[[117 120 146]
 [106 134 126]
 [111 126 123]
 [114 111 121]
 [132 100 119]]
=>
[[134 126]
 [126 123]]

[[145 129 147 120]
 [109 139 100 115]
 [112 126 138 118]
 [134 107 135 108]]
=>
[[139 100]
 [126 138]]

[[130 134 134 147 121]
 [121 123 149 138 127]
 [128 127 143 141 125]
 [133 143 107 143 117]]
=>
[[123 149]
 [127 143]]

[[146 107 118 118]
 [144 133 133 113]
 [114 116 144 117]
 [151  99 121 104]]
=>
[[133 133]
 [116 144]]

[[149 140 132]
 [123 131 105]
 [126 119 118]
 [124 116 134]]
=>
[[131 105]
 [119 118]]

[[128 104 115 139 131]
 [127 149 143 129 131]
 [128 108 130 102 119]]
=>
[[149 143]
 [108 130]]

[[129 112 131 113 116]
 [139 126 117 144 149]
 [101 116 143 104 110]
 [135 136 104 115 119]
 [141 109 108 130 150]]
=>
[[126 117]
 [116 143]]

[[132 133 154]
 [120 130 128]
 [131 135 125]
 [130 128 125]]
=>
[[130 128]
 [135 125]]

[[121 126 116 137]
 [127 131 127 145]
 [125 116 146 149]
 [128 122 102 122]]
=>
[[131 127]
 [116 146]]
---
[[129 157 127]
 [128 131 130]
 [124 133 126]
 [126 134 114]]
=>
[127 131 124]

[[141 121 134]
 [113 120 110]
 [111 137 119]
 [107 126 118]]
=>
[134 120 111]

[[105 117 119]
 [131 127 108]
 [158 133 136]
 [131 130 124]]
=>
[119 127 158]

[[124 126 128 127 127]
 [125 126 131 125 128]
 [125 134 128 151 138]]
=>
[127 125 128]

[[148 135 128 115]
 [121 130 128 141]
 [153 133 127 101]]
=>
[115 128 133]

[[136 141]
 [132 151]]
=>
[141 132]

[[148 138 121 146 141]
 [133 135 131 107 116]
 [107 110 110 126 113]]
=>
[141 107 110]

[[123 122 126 150 132]
 [122 124 129 150 133]]
=>
[132 150]
---
[[122 133 134 124 128 128]
 [120 129 130 129 130 129]
 [106 110 105 144 145 130]
 [133 131 137 130 121 135]
 [111 129 125 126 135 125]
 [109 131 125 118 138 119]
 [149 124 118 122 128 118]
 [152 136 138 114 118 120]]
=>
[[120 118 114 138 136 152]
 [118 128 122 118 124 149]
 [119 138 118 125 131 109]
 [125 135 126 125 129 111]
 [135 121 130 137 131 133]
 [130 145 144 105 110 106]
 [129 130 129 130 129 120]
 [128 128 124 134 133 122]]

[[124 139 117 140]
 [121 156 124 143]
 [147 156 135 146]
 [139 147 132 141]
 [126 126 134 119]
 [124 149 124 141]
 [124 143 131 135]
 [133 144 127 140]
 [128 153 121 145]
 [113 105 119 112]]
=>
[[112 119 105 113]
 [145 121 153 128]
 [140 127 144 133]
 [135 131 143 124]
 [141 124 149 124]
 [119 134 126 126]
 [141 132 147 139]
 [146 135 156 147]
 [143 124 156 121]
 [140 117 139 124]]

[[132 106 140]
 [147 156 140]
 [152 147 124]
 [154 115 126]
 [155 104 140]
 [123 149 128]
 [138 125 134]
 [117 137 150]]
=>
[[150 137 117]
 [134 125 138]
 [128 149 123]
 [140 104 155]
 [126 115 154]
 [124 147 152]
 [140 156 147]
 [140 106 132]]

[[123 130 130 133 130 128 125]
 [122 121 126 151 134 132 124]
 [122 125 127 139 132 131 125]
 [127 132 130 122 127 126 127]
 [123 126 126 143 130 129 128]
 [124 131 132 124 129 128 125]]
=>
[[125 128 129 124 132 131 124]
 [128 129 130 143 126 126 123]
 [127 126 127 122 130 132 127]
 [125 131 132 139 127 125 122]
 [124 132 134 151 126 121 122]
 [125 128 130 133 130 130 123]]

[[135 105 117 134 130 114 134 117 128 135 123 122 128]
 [129 102 122 126 137 126 131 107 130 126 120 132 128]
 [135 136 123 130 150 151 139 128 134 129 129 110 128]]
=>
[[128 110 129 129 134 128 139 151 150 130 123 136 135]
 [128 132 120 126 130 107 131 126 137 126 122 102 129]
 [128 122 123 135 128 117 134 114 130 134 117 105 135]]

[[138 145 115 124 135 127 119 112 138]
 [127 135 136 129 129 122 131 132 151]
 [130 131 138 124 127 121 134 139 136]
 [139 137 124 121 126 118 124 129 110]
 [133 136 121 132 131 133 124 114 144]
 [133 135 132 122 128 129 131 127 146]
 [125 131 127 132 131 131 127 122 148]
 [128 136 124 131 133 132 128 115 152]
 [129 123 123 124 127 130 131 123 110]
 [129 134 130 125 129 124 125 130 140]]
=>
[[140 130 125 124 129 125 130 134 129]
 [110 123 131 130 127 124 123 123 129]
 [152 115 128 132 133 131 124 136 128]
 [148 122 127 131 131 132 127 131 125]
 [146 127 131 129 128 122 132 135 133]
 [144 114 124 133 131 132 121 136 133]
 [110 129 124 118 126 121 124 137 139]
 [136 139 134 121 127 124 138 131 130]
 [151 132 131 122 129 129 136 135 127]
 [138 112 119 127 135 124 115 145 138]]

[[128 127 122]
 [138 108 109]
 [139 127 128]
 [136 136 119]
 [132 127 138]
 [136 116 129]
 [140 114 106]]
=>
[[106 114 140]
 [129 116 136]
 [138 127 132]
 [119 136 136]
 [128 127 139]
 [109 108 138]
 [122 127 128]]

[[127 109 139 145 147 150 121 123 108 145 148 140]
 [107 117 143 141 135 148 120 142 127 118 145 105]
 [138 152 110 106 115 119 154 148 121 155 143 103]]
=>
[[103 143 155 121 148 154 119 115 106 110 152 138]
 [105 145 118 127 142 120 148 135 141 143 117 107]
 [140 148 145 108 123 121 150 147 145 139 109 127]]

[[136 117 125 121]
 [124 108 106 140]
 [108 112 122 103]]
=>
[[103 122 112 108]
 [140 106 108 124]
 [121 125 117 136]]
---
[[131 112 107 117 147 110 105 104 122 146 135 147 152 102]
 [112 136 104 129 120 123 132 141 141 136 116 124 134 129]
 [138 129 113 150 148 128 148 143 103 145 125 138 129 152]]
=>
[[152 129 138 125 145 103 143 148 128 148 150 113 129 138]
 [129 134 124 116 136 141 141 132 123 120 129 104 136 112]
 [102 152 147 135 146 122 104 105 110 147 117 107 112 131]]

[[107 117 147 129 140 115 128 149]
 [143 131 116 128 132 136 137 117]
 [134 133 120 133 130 132 131 119]
 [146 142 128 132 126 133 136 118]
 [129 131 132 127 130 127 125 128]
 [139 137 129 140 126 133 131 114]
 [135 142 141 134 139 128 131 127]
 [137 125 125 152 123 139 141 113]
 [128 127 128 129 129 129 130 129]]
=>
[[129 130 129 129 129 128 127 128]
 [113 141 139 123 152 125 125 137]
 [127 131 128 139 134 141 142 135]
 [114 131 133 126 140 129 137 139]
 [128 125 127 130 127 132 131 129]
 [118 136 133 126 132 128 142 146]
 [119 131 132 130 133 120 133 134]
 [117 137 136 132 128 116 131 143]
 [149 128 115 140 129 147 117 107]]

[[131 115 131 112 127 120 116]
 [121 119 141 131 133 129 135]
 [138 151 121 142 124 128 120]
 [125 114 138 116 130 124 127]
 [135 124 124 114 124 121 116]
 [122 117 141 121 133 128 134]
 [127 114 137 115 129 121 123]
 [133 136 121 132 125 127 124]
 [121 128 136 143 132 135 142]
 [131 116 131 112 127 120 117]
 [124 115 139 117 131 125 128]
 [121 129 138 137 135 141 153]]
=>
[[153 141 135 137 138 129 121]
 [128 125 131 117 139 115 124]
 [117 120 127 112 131 116 131]
 [142 135 132 143 136 128 121]
 [124 127 125 132 121 136 133]
 [123 121 129 115 137 114 127]
 [134 128 133 121 141 117 122]
 [116 121 124 114 124 124 135]
 [127 124 130 116 138 114 125]
 [120 128 124 142 121 151 138]
 [135 129 133 131 141 119 121]
 [116 120 127 112 131 115 131]]

[[149 127 133 134 134 128 123 130 151 126 123 122 143 137]
 [112 139 128 137 120 126 138 121 120 143 142 143 119 118]]
=>
[[118 119 143 142 143 120 121 138 126 120 137 128 139 112]
 [137 143 122 123 126 151 130 123 128 134 134 133 127 149]]

[[125 137 117 124 138 128 131 120]
 [131 124 132 136 127 128 141 127]
 [129 135 135 126 147 140 123 127]
 [130 122 143 141 129 127 129 130]
 [135 124 136 135 137 145 139 128]
 [130 135 101 103 132 144 134 123]]
=>
[[123 134 144 132 103 101 135 130]
 [128 139 145 137 135 136 124 135]
 [130 129 127 129 141 143 122 130]
 [127 123 140 147 126 135 135 129]
 [127 141 128 127 136 132 124 131]
 [120 131 128 138 124 117 137 125]]

[[132 120 128 125 113 147 112 125 116 144 119 123 130 124]
 [145 130 136 130 149 130 122 115 128 118 154 138 130 126]
 [132 134 134 135 135 128 117 125 139 135 154 142 126 125]]
=>
[[125 126 142 154 135 139 125 117 128 135 135 134 134 132]
 [126 130 138 154 118 128 115 122 130 149 130 136 130 145]
 [124 130 123 119 144 116 125 112 147 113 125 128 120 132]]
